Here are some points, one per row:
[-0.7  -1.4   0.57 -0.01 -0.89 -1.22 -0.27 -0.15  0.61  0.25 -1.33  0.93
  0.44 -0.72 -1.62 -0.65 -0.27 -2.03 -0.94  0.3   0.61 -1.28 -0.45 -0.46]
[ 0.1  -0.98 -1.14  0.66  0.25 -0.21  0.37  0.04  0.39  0.72 -1.77  0.54
  0.95  0.05  1.98  1.23  0.78  0.29 -1.48  0.92 -0.36  0.78  0.14  1.32]
[-2.06 -2.02 -0.23 -0.7  -0.38  0.08  1.46  0.71 -0.03 -0.07 -0.32  0.07
  0.29  0.02 -1.38 -0.2   1.55  1.18  0.99 -0.45  0.57 -0.1   1.1  -0.21]
[ 0.06 -0.91 -0.07  1.97  1.04 -0.04 -0.4   0.16  1.01  1.4   0.25  1.82
 -1.11 -0.29  0.96 -0.63 -0.05  1.94  0.94  1.21 -0.26  0.45  0.88  0.85]
[ 0.23 -1.22  0.   -0.26 -0.49 -2.16 -0.08 -0.62  0.26 -0.26 -0.29 -1.73
  1.66  0.85  0.81  0.84 -0.02  0.62  0.49  0.07 -0.7   0.18  1.42 -0.58]
[ 1.21  1.54 -0.23 -1.66  0.72 -0.11  0.34 -0.23  0.61  1.93 -1.69  0.56
 -0.87 -0.42 -0.68  0.84 -0.08 -1.88 -1.03 -1.87 -0.16 -0.44  0.13 -0.41]
[-0.44  1.22  1.81  0.66  1.04  0.61  0.62 -0.83  0.79  0.05  1.73  0.95
  2.47  0.5   0.    1.01  0.22 -0.61  0.34  1.78  0.66 -0.44  1.91  1.75]
[-0.38  0.56 -1.18 -1.26  1.92  1.16 -0.37  0.16 -1.53 -1.5  -0.1  -0.96
  0.07 -1.12 -0.6  -0.04 -0.24  1.15 -0.14 -0.94  0.57 -1.36 -1.08  0.59]
[-0.97  0.71 -0.58  0.49 -1.52 -0.52  1.47  0.44 -2.17  0.68  0.45 -1.4
 -0.11 -2.35  0.9  -1.35 -0.44  0.18 -1.96  0.51  0.93 -0.09  0.38 -0.12]
[ 1.2  -0.08 -1.2  -1.28 -0.07 -0.88 -0.43 -0.55 -0.6   1.72  0.78  0.87
  1.22 -0.3  -0.48 -0.26  1.06  1.    1.33  0.48  0.67  0.58 -0.45 -1.08]
[-0.98 -1.13 -0.71 -0.62  1.19  0.4  -0.25 -0.26 -0.83  0.77  0.44  0.93
  0.32 -0.14  0.9   1.7   0.22  1.68 -0.04 -0.41 -0.02 -1.43  1.43  1.64]
[ 0.26  0.07 -0.22  0.16  0.24 -0.11 -0.42  0.67  1.56  0.29  1.14  0.34
  2.32 -0.07 -0.73 -1.18 -2.59  0.49  0.03 -0.99 -1.2  -0.59 -2.29 -0.78]
[-0.78 -0.57  0.68 -0.14 -0.15  0.2   0.04  1.68  0.5   0.97 -0.01  0.06
  0.66  0.93 -1.21  1.54 -0.04  1.21  0.77  0.47  0.8   0.61  0.12  0.43]
[ 0.48  0.57 -0.71 -0.53 -1.52 -1.74 -0.61 -0.6   2.21 -3.16 -0.55  0.55
 -3.06 -0.29 -0.31 -0.87 -1.27  0.86 -0.4  -0.27  0.69 -1.13  1.27  0.96]
[ 1.29  0.11 -0.71  0.54  0.86 -0.26  0.92  0.49  0.36 -0.76  0.16  0.75
  1.05  0.19 -0.12 -0.57  1.96  0.78 -1.53 -0.74  0.02 -0.92 -0.96 -2.05]
[-0.18 -0.03 -0.24  0.4   0.02 -0.9   0.12 -0.18  1.11 -2.09  1.04  1.57
 -0.36  0.94  2.42  0.97 -1.01  0.39  0.66 -1.65  4.45  1.58 -0.02  0.35]
[-3.    1.17 -1.09 -0.19 -1.43 -1.01 -1.57 -0.84 -0.24  1.09  0.73  0.26
 -0.79  3.64  1.67 -1.6   2.12 -0.66  0.16 -0.74  0.05  0.18 -0.1   0.57]
[ 1.56 -0.75 -1.03 -0.07  0.54  1.47  0.93 -1.27  0.52  0.77 -0.3  -1.47
 -0.51  0.91 -1.37 -0.95 -0.39  0.37 -0.73 -0.22  0.26  1.38 -0.91  0.82]
[ 0.5  -0.09 -1.05 -1.08 -0.07  1.29 -1.11 -2.19 -0.68 -1.47  0.29 -0.47
  0.38 -0.55 -0.98 -0.36 -0.34  0.21 -0.92  0.48 -0.67  2.07  1.17  0.28]
[ 1.   -0.46 -0.45 -0.6  -0.76  0.04 -0.11  1.25 -2.66 -0.26 -1.03  1.33
 -0.05  1.37 -0.38 -0.47 -1.86 -1.02  0.07  0.38 -0.6   1.02  0.73 -0.08]
[-0.4   0.4   2.13 -0.46 -0.2  -0.34 -0.57 -1.73 -0.52 -0.04  0.08 -0.49
 -0.2   0.33  1.74 -3.42  0.88 -0.77  1.08 -2.62 -0.36  0.51 -1.01  2.65]
[-0.44  0.82  0.62  0.54  1.71  0.94 -2.03  1.89  0.92 -0.06 -0.6  -0.99
 -0.02  0.05  0.1  -0.46 -0.81 -0.4  -0.19 -0.08 -1.07 -0.56  0.21 -1.77]
[-0.67  1.18  0.86  0.46 -1.09  0.81 -1.91 -1.16 -0.47  0.31 -1.26 -0.16
 -0.41 -1.99 -0.96 -0.31 -0.96  0.43  0.45  0.54  0.22 -0.06  0.09 -0.69]
[-1.   -0.42 -0.42  0.87  0.66  0.84  0.94 -1.66 -0.08 -1.29 -0.61  0.19
 -0.45 -0.18  0.46  0.9  -0.15 -1.77  0.69 -0.03 -0.95 -0.12 -1.69 -1.85]
[ 0.38 -0.1  -0.41  1.49 -0.51 -0.7   0.35 -0.24 -0.17  0.46  0.15 -1.48
 -0.17 -0.01 -0.02  1.03 -0.6  -0.55  0.23 -0.59 -1.7  -2.21 -1.89  0.9 ]
[ 0.32 -1.17  0.12  0.98 -0.12  0.4  -0.99  1.17  0.29 -0.48  1.22 -1.15
 -0.38 -1.47 -0.69  0.84  1.01 -1.67 -0.97  0.38  0.49  0.76 -0.22  1.58]
[ 0.74  0.05  1.18  0.67 -1.03 -0.88 -1.5  -0.76 -1.6  -1.81 -0.88  0.34
  1.02  0.47 -0.81  0.88  1.33  0.66  0.1   0.85 -0.13  0.79 -0.46 -0.11]
[ 0.66 -0.57 -0.18 -1.12 -1.71  0.97  0.61 -0.79  0.6   1.47  1.49 -1.58
 -0.68  0.6   0.44  0.61  0.28  0.75  1.64  1.18  0.71 -0.67  0.87 -0.65]
[-0.49 -0.49  1.4   0.38 -0.57  0.72  1.05 -0.33  0.86  0.15 -0.37  0.69
 -0.54 -1.18 -0.66  0.25 -0.78 -0.38 -0.26 -2.   -1.14  0.22  0.34 -1.16]
Along one direction, these points spread out more than along any other. How far along it is each point below, from 0 to 99? The average is 50, and the first point in the table lies past the average. One standard deviation of the points above along it is 16.
[ 0.73  0.45 -0.63  2.27  1.29 -0.72  0.64  0.39 -1.57  0.06  0.15 -0.67
 -0.74 -0.55 -0.81 -0.65 -0.15 -1.07  2.   -1.24 -0.78  0.06  2.17 -0.61] 58
[ 0.68 -0.35  1.98 -0.44  1.67  0.46 -0.2  -0.31  0.03  1.01  0.8   0.36
 -0.98  0.32  1.22 -1.69  0.32 -0.52 -1.13  1.09  0.04 -1.23 -0.87 -1.74] 58
[-0.96  0.64  0.84 -1.92  0.42 -1.54  0.1   0.9   0.45  0.04  0.99 -0.44
 -0.97 -0.93 -0.13  1.51  0.84  0.75  0.03  0.7  -1.75  2.59 -0.65  0.12] 49
[ 0.28 -0.08  1.38  1.31 -1.14  2.17 -0.2   1.15 -0.34  0.24  1.08 -0.15
 -0.73  0.01  0.12  0.95 -0.07  0.3  -1.56 -1.6   0.01 -0.92 -0.83 -0.82] 63
[ 0.89  1.89  0.91 -0.29 -1.61  1.27  1.3   1.25  0.71 -0.05 -1.46  0.66
  1.1   0.47  1.5   0.91  0.79  1.1   1.47  0.47 -0.35  0.74 -0.23  0.04] 44
[ 0.26  1.23 -0.98  0.23  0.08  0.85  1.26  0.57 -0.18 -0.83  2.43  1.51
 -0.04  0.4  -0.1  -0.23 -0.72 -1.1  -1.27  0.37 -1.69 -1.01 -0.23 -0.75] 63
[ 0.44 -0.74 -2.11 -1.3  -0.55  0.28 -1.28  0.81  0.57  0.09  0.08  0.71
  0.51 -0.57  0.28  0.37  0.87 -1.37  1.84  1.64  0.92 -0.02  0.1   0.46] 42
[ 0.11  1.72  0.44  1.13  1.36 -1.54  0.75 -0.23 -0.28  0.72 -1.23 -1.1
 -1.11  1.28 -2.39  0.22 -0.68  0.13 -0.78  1.01  1.12  0.31 -0.66  0.6 ] 57
[ 0.05 -0.75  0.69 -1.29  0.85 -0.08  1.    1.2  -0.42 -1.08 -1.69 -1.76
 -0.17 -0.18  0.96 -0.69 -0.71 -0.68  0.04  1.59  0.12 -0.2   0.54  0.01] 57
